In the rows, zero is written as 128.
Each path below is one point turned by a fixed rotation once a step. After each direction that follows a path, write how fast that rotation turns it, in deg/step (0 if it stays still).
Each turn is a multiple of 5 degrees from 10 to 175, or 0.
Each row of a path follows its step; steps can be skipped.
path 1
step 1: [128 131 122 132 122 124 129 122 124 129 131 127 127 136 124 133 128 121
 130 134 135 128 124 137 136 129 135 127 124 129 120 130 128 133 135 117
 124 130 120 116 133 131 139 122 123 129 127 123 128 128 132 123 131 118
 123 132 124 136 127 137 132]
step 3: [135 136 137 137 124 126 137 127 125 119 127 122 133 117 123 124 128 130
 126 126 130 126 130 131 139 133 130 138 134 126 128 128 123 134 131 123
 132 136 134 128 126 131 117 125 129 131 128 127 126 128 134 136 130 128
 133 134 119 134 119 131 127]
step 13: [124 138 128 137 127 125 138 125 130 116 123 129 122 132 124 130 124 124
 124 136 127 124 134 130 119 128 125 123 127 131 133 129 135 130 132 121
 133 132 126 123 124 123 135 133 116 126 129 126 124 126 127 127 139 128
 125 126 127 132 125 142 125]
step 17: [124 130 127 132 124 131 136 126 125 122 125 131 124 122 131 119 126 125
 129 136 124 132 123 125 127 139 126 123 125 130 133 128 128 132 130 133
 130 115 122 139 131 134 126 126 138 129 125 133 129 134 120 128 126 128
 122 134 116 127 136 124 117]
step 25: [128 134 140 125 123 124 124 128 136 124 130 127 118 134 130 131 123 140
 121 136 130 133 125 125 122 132 122 125 134 132 137 133 132 127 131 131
 129 132 122 125 126 129 129 132 130 129 130 133 137 127 128 121 134 136
 137 124 135 127 135 138 130]
step 30: [127 129 127 127 131 130 135 124 133 140 130 124 126 126 129 122 128 120
 125 136 119 123 129 135 129 123 126 125 126 124 138 132 138 132 125 131
 126 129 126 122 133 128 143 131 121 126 130 127 132 127 120 134 140 122
 130 130 135 135 127 129 128]
step 38: [127 139 131 140 126 127 128 129 134 125 126 130 125 129 129 127 131 131
 130 128 134 131 125 133 127 131 130 139 129 129 121 127 124 124 117 126
 131 131 114 140 131 127 137 121 126 124 133 121 128 128 128 135 130 121
 128 133 118 132 123 137 128]
step 41: [127 132 122 122 127 126 123 125 125 136 136 131 135 131 120 123 140 124
 129 123 138 131 137 139 123 137 136 128 132 127 128 134 131 131 128 123
 129 122 122 129 135 121 133 131 127 128 132 131 130 124 128 130 123 119
 126 121 132 134 135 125 133]
Directions:
[127 127 128 129 129 130 130 128 127 130 126 130 126 127 128 129 126 131
 130 128 129 127 126 128 127 129 127 130 129 129 127 128 128 125 126 128
 128 125 127 130 129 127 127 126 130 129 129 127 129 130 127 130 130 128
 129 128 130 127 129 128 128]  35
[130 127 129 125 128 129 129 127 131 130 128 130 128 128 130 131 129 129
 129 128 126 128 125 129 127 129 128 128 128 128 131 127 127 130 127 128
 128 130 126 128 129 129 130 128 130 128 129 132 127 128 129 127 127 127
 125 128 127 128 126 128 127]  140
[127 128 128 130 128 126 128 127 129 127 126 126 128 126 130 128 127 129
 126 129 126 129 127 129 129 128 128 129 127 128 128 131 128 127 132 130
 129 127 125 128 127 127 127 127 127 130 126 127 126 130 129 128 129 125
 127 130 128 130 126 129 128]  175
